Small tables with named rows and columns. After each table, cells are looked up by row and column.

Table zudobu
         neda  vene  tolukip  varef  mopo  logasal  sovafer  lezif  zug  kida
fikope    196   113      202     92   203      182      102    179  118   112
zomaf     131   214      103    181   124      106      210    196   93   207
zelebab   194   121      198     89   203      183      107    184  108   116
dem       117   105      158    166   123      151      114    114  179   114
borur     147   226      109    169   140       89      214    240   59   215
rugos     114   111      156    170   118      152      116    112  187   123
ligo      195   122      201     90   202      181      106    185  114   117
lofudot   181   108      203    101   194      184       96    170  132   104
kose      162    95      199    111   174      193       89    154  150    96
des       136   218      103    175   129      105      211    205   84   210

des, kida -> 210
zelebab, logasal -> 183
ligo, tolukip -> 201
rugos, sovafer -> 116
rugos, logasal -> 152
lofudot, sovafer -> 96
ligo, kida -> 117
lofudot, neda -> 181
kose, zug -> 150
fikope, neda -> 196
dem, vene -> 105

refono:
|  | mub | kotupek | funi | gebovog | subu | lan |
|---|---|---|---|---|---|---|
| nuvulot | 3.6 | 8.7 | 2.4 | 1.0 | 0.4 | -0.7 |
| zum | 2.8 | 5.1 | 0.1 | -6.5 | 0.5 | 7.7 |
| lif | 4.0 | 7.4 | -0.4 | 4.2 | -0.3 | -3.1 |
| todole | 2.1 | 5.9 | 0.8 | -5.9 | -0.7 | 6.3 |

todole, gebovog: -5.9
lif, lan: -3.1
todole, kotupek: 5.9
zum, funi: 0.1
todole, subu: -0.7
zum, gebovog: -6.5
zum, subu: 0.5
nuvulot, kotupek: 8.7
todole, mub: 2.1
nuvulot, gebovog: 1.0

dedaru:
|  | tob | luvaro |
|---|---|---|
| lif | 69 | 26 |
| guv | 19 | 44 |
| zivali | 75 | 95 |
| degu | 76 | 93 |
| tur | 17 | 47 |
| kam | 75 | 95 |
| deva | 77 | 39 |
| nuz | 5 | 51 |
| pif | 76 | 34 |
| dupo | 75 | 96 |
| vatoril | 78 | 91 |
| vuvoso | 82 | 86 |
| tak | 15 | 49 |

tak, luvaro -> 49
dupo, tob -> 75
degu, luvaro -> 93
guv, tob -> 19
pif, luvaro -> 34
vatoril, tob -> 78
vuvoso, luvaro -> 86
deva, luvaro -> 39
tak, tob -> 15
Row with the largest luvaro: dupo

gifub
fields: nep, ruroki, neget, nad, nugobi, fus, runifez, nozolo
nado: [3.1, -8.8, -3.8, -1.5, -5.1, 0.2, -5.2, -5.2]
gimura: [3.7, -8.9, -3.7, -1.5, -5.2, -0.5, -4.5, -4.6]
nidu: [-4.9, -1.2, 1.8, -7.9, 3.7, -1.1, -4.7, 2.7]
zik: [3.7, -9.0, -4.1, -1.4, -4.7, -0.3, -5.0, -4.7]
budo: [-5.0, 0.4, -5.8, -0.1, -4.8, -6.8, 1.6, -4.6]
fot: [-3.4, -2.5, 3.6, -9.9, 5.8, -0.5, -5.4, 5.6]
rir: [-6.2, 1.3, -5.9, -0.2, -4.4, -7.4, 1.3, -4.7]
saze: [3.4, -9.0, -4.0, -1.6, -5.6, 0.3, -5.0, -4.4]
simum: [3.0, -8.4, -4.0, -0.8, -5.8, -0.8, -4.4, -4.6]
rikovu: [2.4, -7.6, -4.6, -1.0, -6.7, -1.6, -3.4, -5.6]
zona: [-4.7, -1.6, 2.1, -8.2, 3.8, -0.5, -4.9, 3.3]
tev: [-7.0, 2.5, -5.7, -0.3, -4.3, -7.8, 1.6, -4.5]
ramer: [-4.7, -1.2, 1.7, -8.2, 3.4, -1.1, -5.0, 3.2]

runifez of tev = 1.6
ruroki of saze = -9.0
nugobi of nidu = 3.7
nep of fot = -3.4
nep of budo = -5.0
nep of zik = 3.7
fus of nidu = -1.1
nep of rir = -6.2
ruroki of tev = 2.5
ruroki of fot = -2.5
ruroki of gimura = -8.9
neget of gimura = -3.7
ruroki of rir = 1.3
neget of simum = -4.0
fus of budo = -6.8
nad of rikovu = -1.0
nad of zik = -1.4
Row with the largest neget: fot

